In the data rows, 128 means zero.
Here are some points:
[133 169 125 155 121 154 032 098 126]
[167 165 090 084 152 116 155 151 136]
[135 128 128 140 134 118 021 102 102]
[102 088 112 123 089 172 099 127 133]
[124 105 114 142 099 128 076 123 113]
[119 156 129 195 145 058 044 155 132]
[160 103 095 089 131 114 129 093 098]
[143 067 077 066 180 105 179 053 105]
[131 066 137 074 109 133 110 101 112]
[093 174 082 164 116 166 046 130 112]
[113 117 133 119 122 103 159 145 112]
[177 088 163 051 139 193 201 124 114]
[139 075 168 098 106 134 114 057 120]
[116 130 150 144 088 099 108 119 165]
[138 123 101 123 165 127 123 195 107]
[101 157 161 189 103 157 000 157 137]
[132 071 090 099 184 119 217 057 103]
[140 165 137 182 184 123 035 154 136]
[111 164 122 177 113 122 000 193 144]
[124 093 166 086 153 154 207 118 112]
[158 169 139 152 148 132 080 155 147]
[115 183 117 198 149 125 069 129 123]
[134 085 134 086 129 128 105 139 125]
[134 069 136 118 099 079 164 046 105]
[117 169 128 126 138 155 137 188 127]
[115 145 133 186 157 154 000 096 124]
[137 141 148 095 102 142 174 192 132]
[113 117 131 096 118 144 196 107 152]
[126 177 117 147 085 096 093 193 146]
[134 058 147 099 116 133 245 153 163]
[129 141 109 147 097 101 111 175 144]
[120 095 177 053 110 164 228 151 144]
[106 094 161 128 115 162 097 101 119]
[097 133 131 182 121 084 099 173 123]
[137 137 114 066 116 128 255 078 152]
[144 122 110 047 150 121 197 168 135]
[130 108 145 095 076 149 178 119 162]
[111 131 089 086 157 113 210 145 137]
[123 185 104 157 156 109 099 181 102]
[106 162 085 202 132 093 067 109 111]
[134 078 123 063 123 113 255 120 171]
[141 146 154 117 186 087 095 159 135]
[100 164 087 115 129 131 127 135 111]
[148 100 154 096 128 104 109 116 130]
[105 078 162 164 104 149 000 131 121]
[126 096 158 057 123 197 178 106 127]
[115 084 087 126 095 106 097 119 078]
[135 057 146 096 106 144 125 121 132]
[130 146 142 152 165 116 035 160 156]
[167 110 104 072 159 105 255 084 161]
[128 120 131 153 100 133 027 110 130]
[120 169 136 189 104 118 000 171 133]
[094 145 134 185 107 158 000 111 150]
[130 176 154 161 136 189 047 162 096]
[137 140 098 057 096 097 207 186 154]
[114 159 098 216 170 099 045 097 075]
[142 171 124 172 108 115 042 200 152]
[133 080 149 102 101 144 075 118 137]
[150 106 154 091 122 172 047 127 115]
[141 123 155 062 120 177 218 181 145]
[119 169 121 178 152 103 033 163 102]
[129 177 153 144 133 098 113 167 145]
[156 106 123 076 135 096 122 112 117]
[122 169 137 136 155 172 003 175 126]
[137 128 113 158 169 094 058 148 063]
[124 157 109 192 119 108 030 149 105]
[096 177 105 176 137 098 029 137 131]
16 more points follow, each with its number after it:
[146 164 114 100 197 114 255 175 171] 0
[135 102 094 091 117 099 155 120 097] 1
[104 091 130 161 117 128 127 106 146] 2
[116 133 133 171 108 137 050 151 134] 3
[117 148 152 158 114 161 064 149 148] 4
[130 148 098 152 124 139 077 123 120] 5
[135 147 135 168 155 114 076 166 155] 6
[115 168 135 164 168 160 000 140 128] 7
[131 128 126 097 119 099 184 115 140] 8
[120 092 098 089 144 101 160 090 087] 9
[171 107 103 133 152 110 106 090 101] 10
[135 105 143 109 139 097 205 071 143] 11
[121 153 137 145 111 095 102 168 156] 12
[108 131 122 148 156 087 115 107 155] 13
[093 127 131 173 119 192 048 106 078] 14
[115 162 093 125 122 134 075 134 140] 15
Which three of these numbered points are nearest to each point below, ignoring the direction in which the first points spread most? Their numbers follow each, nearest first.
[130 126 118 110 142 118 120 163 150] > 6 12 3
[113 214 115 172 165 149 147 189 180] > 0 6 12
[107 139 128 174 108 125 056 154 123] > 3 8 4
[094 128 109 177 128 208 056 094 111] > 14 5 7
[098 099 153 156 101 169 041 049 093] > 14 2 9
[108 158 157 182 119 186 050 129 140] > 4 3 7
[124 105 092 094 122 106 141 139 109] > 1 5 9
[100 193 119 188 118 186 000 218 128] > 4 3 15
[100 158 180 148 115 145 005 194 134] > 4 3 12
[118 181 148 185 092 091 042 198 144] > 12 8 6
[118 120 131 154 107 160 046 052 084] > 14 9 5
[135 139 140 088 171 167 142 154 135] > 7 4 6
[150 171 083 063 175 160 255 165 126] > 0 15 5
[161 164 171 131 154 157 155 166 132] > 6 4 7
[167 064 102 092 121 119 138 079 102] > 10 9 1
[113 084 130 170 103 093 000 101 138] > 2 3 11
[131 144 127 105 113 078 168 174 133] > 12 8 6
Here are 16 other points, each followed by its number:
[148 121 098 106 076 111 145 137 117] 0
[118 099 154 143 114 120 000 082 127] 1
[143 133 095 111 155 083 212 129 120] 2
[165 124 121 098 118 119 177 101 130] 3
[130 170 091 136 140 111 175 177 124] 4
[103 130 094 181 090 105 000 152 110] 5
[167 183 116 132 140 102 185 180 121] 6
[110 123 113 165 141 112 079 170 108] 7
[137 168 139 108 088 144 122 173 154] 8
[132 157 164 147 115 167 080 120 152] 9
[112 090 133 138 088 137 070 097 115] 10
[101 187 139 183 148 083 140 176 147] 11
[113 144 114 147 102 163 095 125 125] 12
[121 148 121 109 142 160 075 102 134] 13
[150 129 158 107 199 090 095 122 133] 14
[107 146 137 163 134 125 170 116 172] 15
Which three of these numbered points are nearest to each point below, ignoring the direction in which the first points spread most? Their numbers follow each, nearest first.
[127 122 087 152 111 091 000 117 122] > 5 0 10
[143 143 114 103 129 124 204 144 127] > 4 2 6
[146 095 112 115 144 110 159 067 109] > 3 10 13
[141 184 149 156 126 143 035 231 169] > 8 6 9
[093 120 118 132 108 157 184 105 133] > 12 15 9
[145 141 107 107 112 109 221 138 131] > 4 2 6
[141 120 109 114 093 116 209 192 111] > 4 7 0
[167 164 141 104 150 079 127 170 155] > 6 14 2
[166 093 150 105 125 094 146 096 120] > 3 1 10
[107 105 145 164 095 142 078 094 153] > 10 12 9
[111 073 140 119 112 177 093 112 120] > 10 1 12
[103 179 128 191 135 127 140 194 173] > 11 15 4
[165 134 152 097 146 197 214 100 118] > 9 12 13
[168 099 157 064 157 095 171 101 137] > 14 3 13
[143 150 133 087 132 097 255 128 158] > 11 6 4
[135 150 131 099 145 117 232 171 173] > 11 4 6
[131 140 129 101 111 142 251 121 155] > 15 12 4
